128 stands for zero in the data rows.
Each row of this table is followed by its label. One hidden rule gives the labels. It looks at one to three of the table's principal directions, none of them among the few with the most spread.
tensor([153, 155, 92, 153, 128, 124, 131, 115, 115, 129, 142, 133, 108, 133, 128, 132, 127, 137, 113, 120, 122, 125, 157, 138, 144, 119, 151, 129, 137, 163, 119, 113, 134, 134, 132, 132]) 1
tensor([112, 110, 149, 96, 103, 142, 149, 137, 119, 122, 149, 147, 132, 141, 106, 116, 145, 122, 110, 171, 195, 104, 125, 176, 146, 102, 103, 120, 93, 194, 167, 71, 67, 143, 116, 162]) 1
tensor([151, 120, 126, 125, 119, 144, 125, 134, 134, 128, 144, 141, 147, 110, 128, 121, 138, 131, 140, 133, 150, 129, 142, 150, 132, 119, 140, 123, 122, 156, 148, 101, 119, 124, 126, 139]) 1
tensor([177, 117, 158, 150, 115, 130, 137, 131, 127, 116, 152, 154, 172, 122, 116, 147, 147, 119, 135, 133, 181, 139, 143, 153, 116, 129, 131, 123, 130, 133, 125, 118, 131, 129, 126, 116]) 1
tensor([142, 139, 118, 155, 136, 111, 150, 79, 151, 149, 188, 129, 151, 107, 112, 134, 100, 89, 135, 72, 90, 145, 166, 91, 88, 156, 153, 147, 163, 112, 132, 127, 164, 165, 123, 114]) 2
tensor([98, 151, 126, 101, 122, 123, 137, 150, 117, 115, 99, 120, 102, 157, 129, 127, 134, 137, 100, 146, 103, 106, 104, 137, 132, 100, 124, 111, 121, 137, 113, 142, 110, 142, 130, 144]) 2
tensor([122, 115, 130, 144, 126, 136, 131, 124, 125, 136, 137, 121, 125, 153, 131, 140, 127, 124, 135, 127, 155, 127, 123, 117, 142, 130, 120, 162, 129, 121, 127, 137, 114, 111, 120, 102]) 0
tensor([138, 140, 127, 122, 120, 119, 136, 126, 151, 117, 134, 132, 152, 116, 119, 131, 121, 119, 134, 107, 87, 132, 140, 112, 101, 122, 144, 121, 143, 105, 127, 150, 160, 140, 130, 137]) 1
tensor([147, 106, 141, 125, 136, 132, 109, 134, 144, 129, 123, 133, 155, 89, 138, 121, 130, 130, 154, 123, 126, 145, 127, 125, 110, 146, 132, 113, 130, 102, 135, 132, 154, 113, 131, 124]) 0
tensor([119, 157, 112, 158, 117, 118, 150, 110, 122, 124, 136, 118, 120, 172, 106, 144, 106, 119, 122, 95, 95, 125, 146, 85, 147, 120, 138, 181, 141, 111, 105, 159, 131, 132, 127, 116]) 0
tensor([128, 144, 134, 147, 107, 158, 108, 154, 111, 125, 131, 126, 122, 147, 127, 129, 129, 131, 129, 126, 111, 131, 119, 96, 169, 108, 129, 154, 115, 143, 111, 138, 107, 119, 122, 143]) 0
tensor([152, 91, 129, 120, 125, 153, 113, 133, 158, 139, 157, 135, 156, 98, 148, 127, 143, 126, 159, 135, 168, 133, 133, 144, 112, 129, 136, 127, 132, 136, 162, 112, 132, 107, 118, 116]) 1
tensor([137, 152, 136, 168, 123, 106, 133, 125, 85, 107, 113, 140, 107, 159, 108, 139, 127, 141, 94, 141, 139, 120, 147, 131, 164, 127, 122, 134, 110, 143, 89, 120, 115, 133, 137, 137]) 2
tensor([152, 126, 126, 138, 120, 114, 139, 122, 129, 115, 145, 144, 136, 129, 123, 137, 137, 129, 117, 136, 146, 117, 151, 152, 120, 121, 139, 115, 128, 146, 127, 118, 140, 130, 127, 128]) 2
tensor([151, 86, 148, 110, 116, 132, 120, 141, 148, 108, 134, 152, 151, 107, 134, 132, 158, 141, 133, 173, 200, 117, 137, 175, 118, 119, 112, 99, 109, 144, 159, 104, 130, 105, 124, 137]) 2
tensor([104, 166, 157, 183, 114, 120, 110, 143, 59, 104, 81, 120, 89, 183, 96, 139, 108, 137, 97, 127, 92, 143, 108, 59, 209, 135, 85, 165, 97, 103, 57, 169, 119, 116, 136, 146]) 0
tensor([170, 164, 155, 220, 119, 102, 126, 115, 63, 103, 125, 146, 119, 164, 91, 160, 119, 126, 96, 115, 133, 153, 152, 93, 178, 149, 112, 151, 120, 118, 53, 146, 148, 130, 138, 122]) 0
tensor([128, 176, 114, 142, 114, 123, 167, 119, 145, 124, 148, 126, 153, 163, 107, 141, 108, 121, 128, 86, 81, 110, 168, 103, 115, 97, 181, 181, 151, 119, 114, 141, 104, 165, 130, 126]) 0
tensor([142, 107, 92, 118, 148, 122, 120, 106, 177, 147, 148, 122, 149, 75, 152, 112, 113, 125, 166, 92, 85, 134, 156, 119, 83, 150, 171, 123, 157, 103, 156, 132, 178, 116, 130, 112]) 2
tensor([85, 118, 124, 119, 135, 141, 116, 132, 92, 144, 104, 114, 82, 145, 131, 106, 122, 138, 118, 150, 146, 121, 100, 130, 179, 135, 97, 140, 97, 157, 134, 102, 81, 114, 126, 139]) 0
tensor([120, 95, 146, 122, 138, 124, 116, 119, 125, 131, 119, 129, 126, 110, 127, 123, 130, 127, 134, 146, 166, 140, 115, 134, 132, 154, 90, 117, 114, 116, 144, 117, 134, 112, 127, 127]) 0
tensor([162, 130, 124, 96, 126, 121, 138, 147, 163, 116, 127, 141, 174, 92, 140, 123, 141, 129, 146, 117, 95, 121, 138, 164, 68, 112, 176, 82, 148, 118, 135, 139, 163, 138, 134, 129]) 0
tensor([143, 121, 137, 126, 145, 138, 113, 122, 130, 144, 137, 127, 128, 99, 142, 133, 142, 121, 130, 135, 160, 153, 109, 140, 110, 147, 107, 101, 139, 128, 138, 114, 134, 140, 127, 120]) 2
tensor([155, 150, 72, 108, 122, 150, 112, 153, 145, 128, 122, 128, 126, 100, 154, 104, 134, 152, 144, 115, 69, 117, 144, 148, 129, 94, 187, 105, 139, 166, 138, 125, 143, 115, 134, 151]) 0
tensor([107, 149, 151, 205, 147, 92, 102, 103, 61, 122, 95, 112, 71, 158, 108, 144, 94, 119, 94, 108, 82, 163, 108, 41, 180, 187, 74, 148, 118, 71, 47, 180, 173, 117, 137, 115]) 2
tensor([62, 84, 145, 44, 158, 140, 124, 126, 140, 161, 105, 104, 100, 102, 147, 104, 140, 117, 129, 171, 181, 133, 54, 166, 100, 149, 59, 82, 117, 131, 186, 97, 94, 139, 120, 130]) 2
tensor([161, 165, 97, 118, 126, 131, 130, 146, 140, 119, 113, 132, 145, 111, 137, 122, 132, 145, 137, 107, 76, 126, 145, 145, 110, 101, 181, 108, 149, 134, 120, 138, 145, 138, 141, 139]) 0
tensor([127, 82, 170, 176, 140, 119, 115, 88, 122, 139, 154, 131, 135, 122, 113, 147, 116, 106, 138, 129, 196, 160, 133, 86, 142, 186, 70, 165, 118, 87, 132, 123, 140, 109, 120, 100]) 1
tensor([138, 99, 104, 91, 127, 139, 134, 131, 148, 133, 139, 131, 123, 121, 148, 127, 155, 135, 132, 157, 183, 113, 119, 188, 113, 111, 124, 100, 133, 166, 170, 108, 127, 110, 120, 118]) 1
tensor([139, 50, 147, 50, 133, 156, 110, 156, 215, 135, 134, 134, 199, 54, 170, 112, 158, 131, 195, 151, 170, 126, 111, 173, 50, 125, 140, 89, 136, 96, 204, 123, 145, 98, 120, 115]) 2
tensor([116, 116, 147, 174, 142, 121, 93, 108, 95, 132, 120, 123, 93, 125, 124, 131, 114, 129, 115, 137, 144, 151, 124, 81, 172, 172, 79, 143, 107, 110, 107, 126, 138, 111, 130, 130]) 0
tensor([96, 118, 97, 80, 160, 110, 169, 86, 213, 167, 167, 106, 164, 99, 149, 119, 102, 102, 162, 78, 84, 108, 157, 126, 23, 139, 189, 147, 181, 84, 177, 125, 132, 172, 125, 91]) 1
tensor([141, 182, 98, 191, 133, 112, 139, 96, 113, 141, 152, 124, 131, 134, 109, 122, 82, 119, 130, 56, 38, 134, 187, 68, 142, 142, 192, 183, 148, 120, 87, 130, 134, 158, 138, 128]) 0
tensor([155, 153, 105, 104, 104, 153, 138, 169, 126, 115, 128, 138, 131, 146, 141, 130, 161, 145, 119, 147, 136, 103, 124, 184, 132, 68, 165, 106, 131, 188, 130, 119, 101, 130, 126, 140]) 2
tensor([106, 95, 149, 135, 127, 142, 96, 139, 95, 129, 106, 125, 97, 132, 129, 117, 132, 137, 125, 162, 168, 137, 96, 119, 182, 147, 73, 130, 90, 138, 129, 118, 112, 90, 124, 138]) 2
tensor([164, 76, 131, 86, 142, 148, 97, 143, 197, 134, 129, 132, 182, 50, 170, 123, 153, 136, 185, 134, 150, 149, 120, 154, 62, 139, 138, 85, 150, 87, 177, 138, 178, 98, 128, 111]) 1
tensor([140, 149, 135, 152, 118, 108, 173, 110, 124, 125, 165, 144, 153, 156, 104, 140, 120, 113, 112, 109, 132, 104, 173, 141, 113, 116, 171, 155, 134, 149, 114, 104, 97, 167, 126, 120]) 2
tensor([137, 124, 124, 94, 111, 152, 132, 159, 120, 116, 114, 143, 126, 134, 131, 119, 161, 154, 121, 176, 191, 107, 121, 198, 150, 86, 123, 105, 104, 191, 158, 84, 77, 122, 127, 155]) 0
tensor([105, 180, 49, 122, 129, 146, 132, 131, 109, 147, 114, 101, 68, 162, 141, 109, 112, 147, 117, 105, 63, 108, 129, 122, 172, 93, 167, 155, 140, 178, 122, 128, 101, 128, 132, 139]) 1
tensor([98, 139, 105, 138, 150, 110, 127, 110, 143, 141, 113, 105, 117, 131, 138, 120, 95, 132, 139, 93, 63, 123, 144, 82, 118, 147, 156, 162, 144, 82, 114, 153, 139, 128, 136, 112]) 1
tensor([79, 148, 86, 102, 129, 142, 128, 144, 117, 144, 105, 103, 87, 152, 142, 97, 111, 142, 127, 119, 67, 99, 116, 121, 158, 104, 157, 148, 119, 156, 128, 126, 90, 123, 129, 141]) 1
tensor([152, 119, 118, 115, 132, 150, 109, 136, 138, 136, 132, 133, 135, 93, 144, 119, 144, 137, 142, 139, 151, 141, 125, 153, 125, 125, 128, 104, 130, 150, 152, 105, 129, 122, 129, 138]) 2
tensor([139, 179, 134, 206, 131, 116, 112, 117, 102, 121, 118, 118, 122, 151, 112, 151, 96, 126, 124, 77, 55, 157, 148, 34, 157, 148, 140, 182, 143, 69, 57, 182, 155, 134, 140, 118]) 0
tensor([145, 97, 137, 142, 130, 95, 144, 99, 142, 110, 137, 142, 139, 132, 116, 152, 134, 127, 124, 142, 185, 127, 151, 144, 112, 147, 104, 126, 131, 104, 137, 133, 163, 110, 128, 106]) 0
tensor([137, 142, 122, 91, 144, 146, 138, 127, 148, 152, 133, 121, 150, 96, 135, 121, 136, 117, 145, 115, 132, 148, 110, 155, 87, 125, 136, 105, 154, 132, 157, 110, 115, 163, 130, 127]) 1
tensor([126, 158, 87, 142, 163, 99, 136, 82, 151, 152, 135, 106, 116, 107, 136, 131, 96, 115, 133, 71, 55, 147, 148, 90, 84, 160, 155, 133, 176, 81, 117, 154, 180, 154, 139, 104]) 1
tensor([124, 148, 139, 229, 162, 98, 105, 70, 87, 149, 128, 106, 102, 134, 108, 146, 74, 105, 128, 63, 77, 186, 139, 12, 161, 212, 99, 189, 145, 45, 62, 172, 179, 125, 137, 91]) 0
tensor([163, 116, 124, 98, 110, 147, 118, 159, 136, 112, 133, 149, 139, 104, 142, 123, 165, 139, 126, 163, 157, 119, 119, 185, 120, 98, 134, 71, 120, 177, 148, 110, 136, 118, 124, 150]) 2
tensor([123, 136, 116, 78, 126, 150, 156, 147, 145, 142, 135, 132, 146, 130, 139, 113, 148, 137, 133, 145, 160, 96, 130, 197, 104, 86, 168, 121, 129, 181, 166, 76, 55, 158, 126, 135]) 1
tensor([136, 157, 132, 190, 121, 123, 123, 115, 73, 122, 126, 135, 101, 160, 101, 134, 114, 136, 103, 125, 138, 136, 151, 103, 196, 136, 116, 166, 106, 151, 91, 109, 102, 130, 134, 142]) 0
tensor([135, 124, 119, 140, 135, 108, 129, 115, 128, 120, 122, 126, 112, 136, 132, 145, 131, 131, 116, 132, 136, 131, 129, 129, 121, 138, 114, 118, 139, 111, 117, 150, 162, 115, 130, 110]) 1
tensor([102, 85, 166, 91, 106, 145, 122, 152, 94, 109, 110, 148, 105, 141, 111, 113, 161, 143, 102, 215, 240, 109, 96, 190, 181, 111, 52, 99, 63, 196, 166, 67, 65, 109, 119, 172]) 0
tensor([119, 161, 146, 137, 111, 130, 132, 154, 84, 108, 98, 132, 112, 165, 107, 131, 132, 138, 100, 143, 121, 123, 112, 127, 170, 105, 114, 130, 105, 146, 94, 132, 95, 138, 133, 153]) 0
tensor([145, 137, 143, 177, 107, 136, 129, 128, 87, 117, 141, 142, 124, 165, 104, 141, 130, 131, 114, 137, 170, 129, 146, 121, 187, 121, 116, 166, 106, 158, 107, 111, 96, 118, 124, 133]) 1
tensor([91, 176, 89, 104, 135, 123, 142, 140, 141, 132, 85, 94, 113, 155, 136, 121, 103, 136, 136, 84, 19, 119, 112, 90, 116, 105, 165, 151, 157, 85, 104, 188, 137, 136, 138, 120]) 0
tensor([145, 207, 113, 189, 123, 107, 149, 108, 88, 123, 131, 127, 116, 163, 93, 143, 99, 120, 100, 77, 59, 141, 160, 82, 154, 125, 157, 163, 146, 126, 68, 145, 132, 170, 140, 136]) 2
tensor([101, 142, 164, 124, 112, 107, 149, 140, 88, 100, 102, 135, 106, 177, 98, 139, 136, 128, 82, 164, 152, 111, 106, 141, 152, 113, 85, 116, 99, 139, 102, 131, 100, 144, 129, 147]) 1
tensor([121, 112, 106, 70, 133, 152, 141, 133, 164, 154, 150, 125, 143, 101, 149, 105, 141, 125, 148, 135, 149, 111, 124, 181, 92, 108, 154, 109, 137, 169, 185, 84, 94, 144, 121, 132]) 0
tensor([139, 68, 135, 40, 131, 141, 128, 153, 190, 127, 131, 143, 172, 68, 161, 110, 168, 137, 157, 174, 187, 109, 113, 217, 58, 111, 135, 57, 127, 144, 202, 95, 130, 118, 122, 133]) 0
tensor([113, 99, 169, 109, 127, 136, 126, 136, 131, 125, 127, 133, 134, 131, 128, 138, 149, 125, 122, 169, 200, 127, 104, 149, 122, 130, 83, 117, 110, 127, 148, 110, 97, 131, 120, 128]) 1
tensor([149, 94, 131, 114, 110, 136, 122, 152, 131, 106, 123, 146, 133, 132, 139, 133, 160, 147, 128, 172, 187, 108, 126, 178, 138, 106, 121, 104, 109, 158, 143, 119, 128, 90, 123, 128]) 0
tensor([63, 150, 90, 107, 167, 121, 144, 90, 148, 179, 128, 78, 97, 133, 142, 117, 86, 102, 139, 71, 48, 138, 103, 74, 94, 156, 137, 161, 170, 82, 133, 156, 130, 159, 128, 96]) 1
tensor([125, 159, 134, 191, 133, 99, 139, 96, 106, 127, 137, 119, 118, 162, 105, 153, 95, 109, 113, 84, 83, 144, 147, 59, 139, 155, 128, 174, 145, 81, 75, 168, 154, 141, 132, 104]) 2
tensor([78, 149, 105, 84, 124, 129, 133, 150, 119, 128, 94, 111, 95, 143, 131, 97, 117, 137, 115, 130, 61, 102, 104, 127, 142, 103, 138, 116, 115, 148, 127, 134, 108, 134, 131, 159]) 1
tensor([128, 112, 144, 125, 124, 140, 107, 146, 130, 123, 115, 128, 135, 117, 135, 126, 133, 132, 141, 137, 128, 137, 111, 116, 136, 131, 114, 123, 119, 112, 127, 143, 137, 107, 127, 131]) 1
tensor([142, 120, 186, 159, 120, 140, 118, 129, 93, 126, 143, 145, 142, 128, 105, 139, 138, 113, 118, 148, 193, 153, 116, 122, 155, 147, 82, 133, 103, 140, 119, 99, 97, 142, 122, 138]) 2
tensor([153, 147, 135, 87, 78, 133, 150, 197, 104, 72, 103, 166, 136, 160, 118, 121, 177, 162, 90, 193, 155, 71, 131, 227, 148, 43, 156, 69, 89, 219, 121, 100, 85, 129, 131, 180]) 0
tensor([147, 141, 140, 178, 118, 155, 100, 135, 103, 129, 124, 127, 133, 136, 117, 135, 120, 134, 144, 113, 130, 158, 132, 79, 183, 135, 116, 175, 119, 117, 106, 138, 118, 108, 129, 131]) 2
tensor([104, 185, 87, 165, 145, 121, 103, 123, 82, 133, 74, 97, 61, 152, 127, 121, 95, 147, 111, 95, 36, 149, 114, 62, 187, 141, 120, 151, 133, 104, 73, 172, 150, 118, 145, 136]) 2
Here are more rows. What is the label of each one?
tensor([150, 111, 164, 165, 128, 119, 129, 112, 135, 120, 151, 145, 159, 127, 117, 150, 132, 125, 132, 136, 184, 133, 159, 122, 122, 145, 121, 152, 123, 108, 125, 112, 118, 131, 127, 114]) -> 1
tensor([99, 138, 139, 138, 131, 121, 141, 124, 116, 137, 129, 118, 121, 155, 121, 128, 111, 118, 120, 115, 107, 118, 125, 104, 133, 132, 135, 158, 125, 118, 108, 133, 101, 144, 126, 119]) -> 1
tensor([140, 141, 137, 138, 102, 123, 143, 143, 92, 103, 126, 152, 125, 153, 103, 123, 137, 139, 100, 153, 148, 105, 146, 161, 165, 102, 132, 121, 96, 183, 115, 98, 97, 133, 130, 159]) -> 0
tensor([127, 123, 110, 81, 132, 129, 148, 132, 193, 135, 146, 122, 163, 111, 152, 131, 135, 121, 150, 113, 104, 109, 134, 147, 54, 106, 173, 116, 163, 107, 159, 144, 141, 144, 124, 110]) -> 1
tensor([98, 149, 105, 84, 146, 133, 134, 137, 145, 147, 100, 103, 125, 116, 142, 107, 115, 128, 144, 103, 64, 130, 103, 124, 100, 122, 150, 119, 148, 108, 136, 144, 125, 145, 135, 128]) -> 0
tensor([64, 106, 135, 85, 156, 134, 116, 135, 132, 152, 87, 92, 93, 135, 153, 120, 126, 128, 133, 145, 133, 131, 63, 119, 120, 145, 84, 124, 127, 91, 140, 148, 109, 118, 126, 107]) -> 1
tensor([161, 166, 146, 223, 114, 105, 126, 103, 100, 107, 150, 143, 141, 150, 90, 153, 97, 119, 115, 86, 87, 146, 185, 51, 163, 148, 144, 184, 128, 98, 66, 150, 153, 138, 135, 131]) -> 1
tensor([103, 192, 100, 182, 139, 103, 118, 115, 89, 128, 84, 94, 85, 163, 112, 129, 75, 126, 119, 59, 0, 153, 123, 23, 168, 151, 138, 172, 147, 63, 49, 210, 177, 124, 144, 122]) -> 2
tensor([166, 171, 101, 114, 117, 119, 154, 149, 122, 111, 118, 145, 143, 130, 126, 122, 142, 145, 115, 123, 98, 105, 153, 187, 110, 86, 191, 93, 139, 171, 114, 114, 122, 153, 141, 144]) -> 2
tensor([144, 136, 89, 97, 136, 145, 128, 143, 154, 142, 124, 120, 139, 106, 156, 114, 135, 137, 153, 110, 96, 123, 125, 155, 100, 108, 176, 112, 153, 138, 144, 132, 135, 124, 131, 118]) -> 0
tensor([116, 113, 187, 150, 100, 107, 130, 137, 95, 84, 114, 152, 126, 161, 88, 142, 135, 131, 94, 174, 178, 118, 130, 120, 169, 128, 71, 130, 79, 127, 108, 125, 115, 119, 126, 158]) -> 1
tensor([126, 120, 117, 160, 147, 134, 108, 89, 151, 156, 161, 112, 125, 105, 136, 136, 104, 110, 149, 93, 114, 159, 141, 65, 121, 167, 118, 165, 152, 89, 137, 139, 157, 127, 123, 108]) -> 2
tensor([82, 128, 121, 126, 141, 131, 140, 98, 131, 160, 144, 108, 117, 135, 117, 112, 95, 110, 138, 101, 111, 128, 133, 93, 136, 147, 126, 176, 127, 124, 147, 108, 93, 147, 123, 126]) -> 1
tensor([149, 120, 174, 159, 109, 140, 120, 137, 105, 114, 142, 145, 142, 142, 110, 149, 143, 118, 118, 147, 181, 144, 119, 120, 153, 131, 91, 134, 111, 132, 113, 126, 118, 125, 120, 131]) -> 0
tensor([134, 141, 163, 173, 108, 122, 125, 134, 87, 107, 138, 145, 118, 161, 105, 144, 132, 126, 93, 146, 148, 123, 138, 111, 169, 124, 109, 141, 101, 148, 90, 120, 106, 136, 125, 144]) -> 1
tensor([113, 113, 101, 33, 119, 144, 144, 174, 191, 121, 109, 123, 157, 114, 164, 109, 153, 145, 153, 145, 102, 84, 111, 189, 67, 71, 179, 88, 141, 137, 173, 139, 121, 121, 126, 132]) -> 0
tensor([131, 177, 113, 155, 125, 112, 140, 125, 101, 122, 117, 122, 113, 154, 113, 133, 111, 124, 108, 95, 62, 131, 133, 101, 140, 123, 150, 137, 141, 122, 82, 157, 142, 147, 136, 129]) -> 0
tensor([110, 123, 161, 110, 111, 133, 133, 149, 111, 112, 121, 135, 121, 151, 116, 133, 146, 125, 103, 166, 163, 116, 100, 146, 141, 110, 93, 111, 104, 149, 127, 122, 99, 135, 121, 146]) -> 1
tensor([117, 135, 115, 137, 154, 95, 116, 109, 144, 125, 82, 103, 125, 110, 129, 130, 94, 128, 150, 80, 40, 161, 118, 62, 106, 170, 120, 131, 157, 24, 99, 207, 215, 107, 145, 106]) -> 2
tensor([91, 61, 142, 73, 145, 149, 123, 108, 182, 164, 163, 119, 148, 81, 147, 108, 129, 106, 163, 142, 182, 130, 111, 138, 85, 153, 100, 126, 126, 122, 208, 88, 108, 129, 111, 121]) -> 1
tensor([110, 162, 105, 157, 157, 126, 125, 110, 125, 155, 107, 94, 115, 140, 135, 131, 93, 126, 146, 72, 61, 150, 125, 66, 130, 152, 148, 180, 159, 69, 97, 168, 134, 134, 138, 95]) -> 1
tensor([161, 89, 155, 82, 119, 128, 132, 142, 174, 109, 148, 156, 174, 87, 140, 137, 169, 127, 133, 171, 194, 119, 130, 194, 66, 113, 122, 65, 130, 139, 171, 106, 145, 134, 122, 136]) -> 0
tensor([150, 157, 102, 146, 114, 132, 109, 160, 94, 106, 95, 129, 101, 145, 135, 126, 134, 152, 115, 128, 79, 125, 120, 126, 168, 106, 146, 111, 122, 146, 85, 161, 155, 98, 136, 140]) -> 2
tensor([123, 98, 128, 91, 124, 142, 130, 131, 144, 136, 149, 135, 132, 107, 137, 114, 144, 123, 132, 153, 167, 117, 119, 168, 114, 120, 119, 102, 118, 166, 171, 93, 113, 128, 118, 139]) -> 0
tensor([163, 65, 157, 140, 149, 109, 104, 99, 176, 128, 139, 137, 185, 54, 133, 133, 118, 113, 180, 107, 141, 172, 143, 100, 76, 193, 109, 115, 144, 39, 150, 154, 218, 94, 131, 99]) -> 2
tensor([125, 143, 132, 164, 133, 133, 112, 119, 85, 137, 131, 128, 95, 137, 120, 125, 121, 128, 107, 132, 138, 140, 126, 112, 174, 143, 107, 138, 111, 156, 108, 104, 105, 135, 128, 140]) -> 2
tensor([129, 67, 145, 125, 158, 125, 101, 101, 153, 146, 132, 120, 133, 84, 148, 135, 132, 118, 155, 139, 185, 162, 105, 121, 101, 184, 75, 113, 137, 78, 158, 135, 172, 97, 123, 94]) -> 2
tensor([131, 65, 168, 120, 111, 152, 106, 142, 128, 120, 149, 149, 136, 117, 132, 128, 158, 129, 131, 187, 231, 122, 116, 157, 151, 130, 79, 117, 88, 162, 164, 89, 103, 95, 111, 138]) -> 1
tensor([136, 144, 160, 221, 116, 113, 116, 108, 38, 108, 122, 145, 84, 180, 82, 146, 117, 136, 82, 151, 186, 143, 148, 97, 233, 154, 70, 172, 81, 155, 74, 103, 98, 116, 132, 144]) -> 2
tensor([121, 101, 140, 159, 143, 134, 88, 125, 105, 136, 110, 119, 102, 120, 141, 127, 123, 135, 135, 139, 147, 151, 109, 96, 165, 166, 89, 139, 112, 105, 114, 137, 140, 90, 128, 115]) -> 2
tensor([127, 102, 135, 90, 143, 114, 137, 118, 161, 129, 119, 128, 149, 98, 133, 128, 136, 124, 142, 136, 149, 135, 117, 155, 79, 141, 113, 95, 141, 98, 158, 131, 153, 130, 130, 117]) -> 0
tensor([111, 163, 124, 153, 133, 122, 139, 122, 81, 131, 103, 121, 97, 166, 108, 127, 115, 138, 106, 126, 131, 127, 129, 123, 175, 128, 119, 157, 115, 144, 102, 112, 83, 141, 137, 134]) -> 0
tensor([199, 156, 110, 163, 121, 125, 137, 126, 124, 116, 149, 149, 149, 124, 127, 150, 144, 135, 124, 115, 140, 136, 164, 158, 120, 112, 167, 117, 151, 151, 110, 124, 149, 136, 135, 119]) -> 2
tensor([152, 164, 132, 155, 116, 117, 140, 132, 124, 115, 149, 139, 145, 137, 119, 140, 124, 118, 112, 104, 80, 121, 154, 114, 112, 114, 170, 127, 142, 131, 92, 141, 141, 157, 130, 132]) -> 0
